(in the rows, 128 means zero)
Rotation paths and how fast each direction turns (degrees a step):
Each turn is a multiple of 5 degrees from 10 to 175, or 0.
Each row of a path follows its step; steps can be skipped.
Rotation 1:
step 0: [141 133 133 133 122 135 119 131 122 122 148 132 136 130 123 121 122 122
 125 123 128 137 137 126 135 123 137 135 114 135 120 134 135 124 132 119
 122 126 125 125 128 145 119 114 135 126 118 151 132 113 135 135 131]
step 1: [129 129 135 144 125 137 139 135 113 112 117 131 125 130 134 127 131 130
 131 135 124 123 119 114 130 119 138 118 125 120 119 110 134 135 115 135
 130 125 125 124 123 135 115 110 127 126 128 142 127 118 124 139 135]
step 2: [130 125 130 131 113 126 121 135 115 132 138 136 133 140 128 133 138 127
 134 129 137 144 139 116 129 115 132 107 141 119 119 121 117 132 128 127
 132 129 137 119 135 142 130 116 130 125 126 131 143 131 137 129 120]
step 4: [127 129 129 119 112 130 134 140 120 118 122 130 127 138 135 134 139 138
 125 133 137 112 126 108 127 147 131 129 117 117 120 128 118 127 137 136
 142 124 125 139 130 145 130 123 131 128 123 130 144 127 131 126 133]
step 5: [132 111 136 126 124 128 130 135 120 131 141 138 117 134 125 114 132 141
 124 126 129 136 137 127 142 139 146 122 121 137 125 125 121 119 124 146
 137 120 137 130 133 129 134 133 125 117 124 132 134 115 142 127 117]
step 6: [124 131 127 123 126 139 133 137 142 130 128 134 121 136 122 122 131 115
 131 135 126 127 133 118 134 140 127 128 121 130 115 140 131 122 127 130
 151 133 125 128 121 129 116 110 123 124 119 148 121 113 135 131 117]
step 7: [120 123 134 128 116 142 124 138 132 114 136 138 126 134 118 119 125 126
 126 132 134 131 114 132 126 112 135 124 113 126 122 114 126 122 140 122
 139 123 131 137 131 138 122 121 132 116 135 137 140 111 134 129 139]
step 8: [135 117 140 139 117 138 144 124 121 127 131 131 131 127 129 124 129 116
 132 127 134 120 146 128 139 123 135 124 134 139 122 119 130 138 131 126
 120 122 129 122 122 136 113 115 121 124 133 146 142 119 138 133 119]
step 9: [122 137 129 138 121 126 123 125 123 122 123 132 146 143 120 123 146 120
 129 128 127 125 134 130 124 126 128 113 114 122 115 121 135 128 112 133
 135 128 134 119 134 142 131 111 124 136 120 142 138 122 126 133 130]
[128 130 122 128 128 128 126 128 122 130 130 128 132 126 132 126 131 128
 125 126 125 130 126 124 129 130 126 124 129 128 128 125 124 128 128 127
 123 130 127 126 126 128 126 127 127 127 128 129 126 128 127 127 132] => 40
Rotation 2:
step 0: [120 126 134 135 125 129 124 124 132 134 130 125 114 137 130 136 141 135
 115 113 115 118 119 125 112 122 117 126 125 129 137 128 135 126 119 128
 118 143 125 126 122 133 134 141 132 128 131 131 133 138 138 148 124]
step 1: [134 131 136 146 135 121 137 134 120 135 119 131 115 125 138 129 120 142
 127 116 134 121 123 115 130 132 119 132 118 116 129 122 127 127 119 131
 133 139 122 126 109 122 117 139 140 135 133 123 131 126 129 119 119]
step 2: [141 135 140 125 131 139 145 143 125 134 137 140 118 126 131 125 125 133
 118 119 126 133 129 137 130 139 127 130 133 141 138 121 135 134 135 124
 137 135 121 141 132 130 124 122 137 143 132 115 138 129 132 133 122]
step 3: [128 123 136 118 132 118 145 131 113 137 118 124 125 139 124 143 138 133
 139 128 118 131 137 142 136 127 129 121 121 130 128 128 134 131 145 117
 139 139 138 124 126 139 125 135 132 132 123 127 131 130 144 133 125]
step 4: [129 122 123 142 125 109 143 132 130 128 128 122 121 133 118 141 122 120
 130 141 122 131 135 133 133 118 128 134 133 126 125 113 140 139 133 130
 125 131 115 140 118 117 139 135 126 119 134 121 135 127 141 130 121]
step 5: [132 127 131 135 134 137 135 131 133 132 121 106 127 127 118 130 134 127
 126 121 128 130 123 127 121 124 116 124 132 124 127 104 144 136 134 135
 123 121 117 140 123 141 137 127 132 141 116 129 116 125 133 122 136]
step 6: [134 128 109 131 123 129 134 117 121 136 111 118 125 118 126 124 142 131
 115 133 134 132 119 131 136 127 112 126 137 119 134 130 146 131 132 134
 138 135 135 128 130 133 129 132 133 137 129 122 137 136 115 126 119]
step 8: [131 116 145 138 122 141 133 123 140 122 113 118 125 123 128 122 127 131
 138 143 125 138 137 129 127 117 128 127 124 136 134 132 132 134 136 130
 135 130 129 137 141 139 125 113 128 117 121 133 137 131 130 143 127]
step 9: [117 135 133 146 126 133 122 126 126 130 113 121 133 137 127 115 129 121
 139 150 129 130 119 139 125 117 130 124 124 123 120 134 130 144 141 132
 132 135 121 115 131 119 132 136 134 132 136 137 122 132 130 129 133]
[132 124 127 124 128 127 123 127 129 131 129 123 130 125 123 129 127 125
 127 127 131 123 128 126 128 126 131 128 129 125 132 128 132 126 125 127
 125 129 127 128 127 129 129 128 130 130 128 129 130 130 127 128 127] => 55
Rotation 3:
step 0: [115 125 138 101 131 136 128 120 111 133 132 123 124 120 142 122 123 119
 123 131 130 135 120 127 116 146 125 137 133 127 130 128 128 128 118 137
 141 129 111 136 138 111 130 132 136 128 125 118 128 147 123 129 131]
step 1: [125 121 128 119 142 136 142 131 131 134 125 127 139 114 144 141 110 121
 127 135 127 127 118 135 117 127 142 142 135 140 115 124 121 129 130 137
 123 123 140 129 137 125 119 127 136 134 115 129 121 108 129 125 118]
step 2: [131 131 129 132 115 135 115 141 144 141 130 142 130 115 129 131 121 122
 121 133 127 108 132 122 126 133 126 139 122 109 135 131 127 127 123 130
 130 113 138 136 127 136 126 130 125 136 110 128 134 110 139 139 140]
step 3: [150 134 135 138 115 140 125 122 117 130 125 130 123 128 135 116 132 132
 131 129 118 123 128 124 124 116 135 129 131 124 140 136 145 108 118 124
 127 123 121 120 146 120 132 137 126 143 126 125 136 128 126 149 126]
step 4: [141 129 125 132 136 128 125 125 149 123 120 128 139 136 134 127 130 141
 129 132 127 138 124 136 127 122 141 138 129 142 139 115 133 114 119 125
 140 145 129 117 107 123 137 130 124 134 123 130 120 131 128 140 111]
step 5: [118 124 136 109 112 129 124 134 146 122 126 135 143 136 123 126 134 142
 130 142 136 124 130 131 132 122 139 115 124 119 132 119 120 118 126 132
 115 134 121 125 110 134 122 128 138 131 130 145 134 136 125 122 140]
step 6: [132 125 126 112 116 124 131 130 121 119 129 117 111 117 117 138 113 128
 148 139 123 134 129 131 136 122 125 118 133 127 133 126 141 130 124 127
 127 122 120 122 130 140 129 103 134 144 134 131 126 143 120 127 136]
step 7: [131 142 113 122 129 125 123 141 134 135 122 119 133 124 129 141 142 124
 141 127 135 138 130 134 129 123 125 133 113 138 133 128 128 138 140 130
 138 122 116 133 140 118 118 108 134 126 128 124 109 137 138 129 114]
step 8: [108 118 117 120 111 137 117 118 127 141 148 121 144 123 137 127 145 118
 137 119 139 124 119 129 125 139 117 137 124 127 126 117 125 130 133 134
 138 131 114 125 134 123 126 134 131 132 132 129 133 117 126 121 129]
[125 126 131 123 129 128 131 130 126 128 127 127 127 126 122 127 130 126
 127 130 127 129 131 128 128 128 130 126 132 130 132 126 125 130 127 125
 129 128 129 125 125 125 124 126 129 129 129 127 128 131 131 128 127] => 55
[130 125 124 131 130 125 128 127 126 127 132 129 130 129 123 129 130 127
 128 125 125 125 131 130 125 130 131 127 126 130 130 131 126 122 127 130
 130 126 127 128 126 128 127 130 128 130 126 128 131 125 128 130 128] => 55
Rotation 4:
step 0: [130 137 122 119 118 113 124 119 130 145 129 108 114 142 123 134 130 117
 126 127 128 129 142 129 119 153 125 127 116 122 125 140 128 141 118 124
 121 122 127 135 134 118 142 136 122 118 126 130 118 123 113 127 128]
step 1: [133 145 121 124 124 133 131 125 125 126 127 112 134 146 128 134 136 102
 129 113 141 122 133 138 114 139 119 125 127 118 116 122 117 131 128 133
 127 122 118 127 134 121 126 122 125 115 120 115 124 126 107 127 129]
step 2: [147 129 113 133 119 130 129 133 129 127 120 121 123 130 124 135 117 109
 133 123 148 132 123 150 130 135 122 118 115 126 121 109 119 128 142 136
 136 128 137 118 131 127 125 126 119 121 108 123 126 130 123 116 124]
step 3: [147 118 127 128 142 133 125 130 119 137 109 118 117 128 118 135 107 115
 138 136 125 132 128 144 120 117 128 123 115 123 113 121 116 133 137 121
 126 123 142 129 119 130 130 129 118 136 127 120 138 118 119 124 127]
step 4: [141 122 127 127 133 129 137 138 135 131 116 117 115 127 131 142 117 126
 123 128 124 140 134 132 121 118 135 134 127 131 104 114 139 139 128 125
 128 117 142 142 133 131 118 129 130 129 139 137 125 112 105 136 131]
step 5: [137 135 135 112 127 119 136 139 139 130 116 138 119 124 142 130 130 125
 135 129 143 132 137 145 121 136 113 135 129 136 114 132 129 142 125 124
 122 124 135 135 137 133 126 139 119 129 148 144 120 122 111 133 117]
step 7: [136 144 123 129 123 116 123 123 144 140 116 113 124 134 130 133 130 117
 121 125 138 142 135 124 125 134 143 116 120 123 137 124 112 142 139 126
 113 130 128 136 132 137 134 133 120 139 117 121 109 135 125 134 122]
step 8: [132 147 131 128 130 127 131 126 122 128 115 111 141 136 132 130 121 111
 135 118 125 135 120 133 136 131 130 102 122 110 118 124 113 137 136 125
 128 124 129 147 130 121 129 130 124 130 128 123 125 139 120 147 120]
step 9: [132 133 124 123 126 117 132 137 119 137 117 125 122 134 127 135 110 119
 123 124 127 128 119 133 142 141 122 112 122 120 104 121 128 135 146 132
 148 130 135 136 146 127 123 136 121 118 123 131 128 131 128 137 145]
[128 127 131 129 128 129 133 126 129 129 128 124 126 128 130 127 127 129
 130 129 126 130 128 128 128 126 128 126 127 122 128 129 126 129 130 130
 128 130 134 129 129 129 123 126 129 128 127 127 130 125 135 128 125] => 70
[123 129 132 125 132 133 130 127 123 127 129 129 131 133 126 125 128 126
 127 126 126 125 127 128 127 126 126 127 127 126 126 128 129 129 128 125
 127 127 127 127 127 129 128 129 126 132 129 125 131 127 124 127 127] => 145
[128 132 130 124 127 132 127 128 130 126 129 126 125 130 127 129 133 130
 131 127 130 134 127 129 126 131 128 128 127 125 133 128 130 128 131 124
 125 130 128 126 127 127 129 126 128 125 129 128 128 129 128 128 132] => 60
[127 128 129 129 127 128 128 125 132 124 131 125 128 130 128 129 129 129
 129 128 128 128 128 131 130 127 125 128 130 128 125 128 130 129 127 129
 126 119 126 134 128 128 125 125 130 127 130 126 126 131 127 131 127] => 100
Rotation 5:
step 0: [125 132 125 124 120 117 127 134 139 133 127 141 135 127 123 123 127 139
 135 134 128 138 139 122 121 133 135 129 125 129 125 122 117 129 134 128
 127 138 130 131 129 129 109 129 136 134 127 120 136 122 141 114 112]
step 1: [124 127 147 130 123 124 129 138 132 129 133 127 141 133 139 127 125 135
 119 145 130 131 133 142 124 132 121 130 137 133 132 111 119 120 131 119
 128 126 132 137 122 129 124 122 142 130 124 124 130 127 132 121 118]
step 2: [129 131 129 124 115 123 142 124 128 134 132 138 120 138 139 129 130 128
 119 135 125 130 124 133 128 121 112 115 120 128 119 119 119 128 138 125
 129 131 124 126 119 124 121 131 132 124 120 123 138 134 136 110 119]
step 3: [138 126 127 131 122 135 137 134 128 132 123 141 131 130 142 133 121 135
 125 124 138 133 122 132 120 134 109 122 134 126 120 122 130 113 135 129
 134 128 123 137 130 119 120 120 146 125 127 133 130 137 129 127 139]
step 5: [135 126 135 123 129 125 122 140 141 124 127 130 136 123 142 130 136 126
 122 133 135 129 121 125 135 129 125 129 127 119 126 123 123 119 130 135
 139 138 115 124 134 127 117 116 136 139 118 139 133 115 139 137 134]
step 6: [134 133 124 121 118 118 125 146 135 125 134 130 130 121 138 130 133 115
 123 149 136 131 130 125 134 118 128 140 117 133 116 120 129 132 134 134
 126 140 125 134 125 133 121 133 127 127 124 139 126 135 126 131 125]
step 7: [134 134 123 128 120 125 138 137 137 122 126 134 140 123 122 120 145 113
 126 135 140 134 118 131 120 127 124 135 124 126 129 126 122 121 136 124
 149 129 133 136 128 131 126 126 131 135 135 132 140 135 134 129 122]
step 8: [138 138 130 131 117 117 129 136 129 133 128 127 129 125 127 129 126 133
 136 140 136 139 131 124 105 114 124 131 119 130 137 116 132 128 121 128
 137 129 119 141 124 136 121 130 125 136 125 123 135 137 124 124 125]
step 9: [123 134 140 118 123 125 131 120 121 131 130 124 142 116 129 125 124 121
 134 133 127 136 131 132 109 126 125 121 124 118 132 121 113 130 130 123
 138 136 119 125 129 123 116 129 144 134 129 127 137 135 136 133 123]
[129 126 130 123 129 126 129 126 126 124 130 126 130 130 130 126 126 128
 124 132 127 125 128 126 131 130 128 129 125 127 125 128 128 130 128 129
 131 123 127 125 128 133 129 126 131 127 127 129 124 130 129 125 127] => 85
[130 125 124 130 127 129 131 131 127 124 126 129 126 129 128 126 129 129
 130 127 130 128 125 126 129 134 129 130 127 130 127 130 130 128 128 128
 130 131 126 128 127 126 130 130 128 126 133 124 129 135 127 125 129] => 90
[129 125 128 131 129 128 124 124 124 128 127 129 127 125 128 126 126 129
 128 126 130 134 133 123 125 129 127 130 126 126 127 125 131 128 126 129
 130 124 129 127 128 128 127 127 128 129 129 129 130 127 131 127 130] => 80
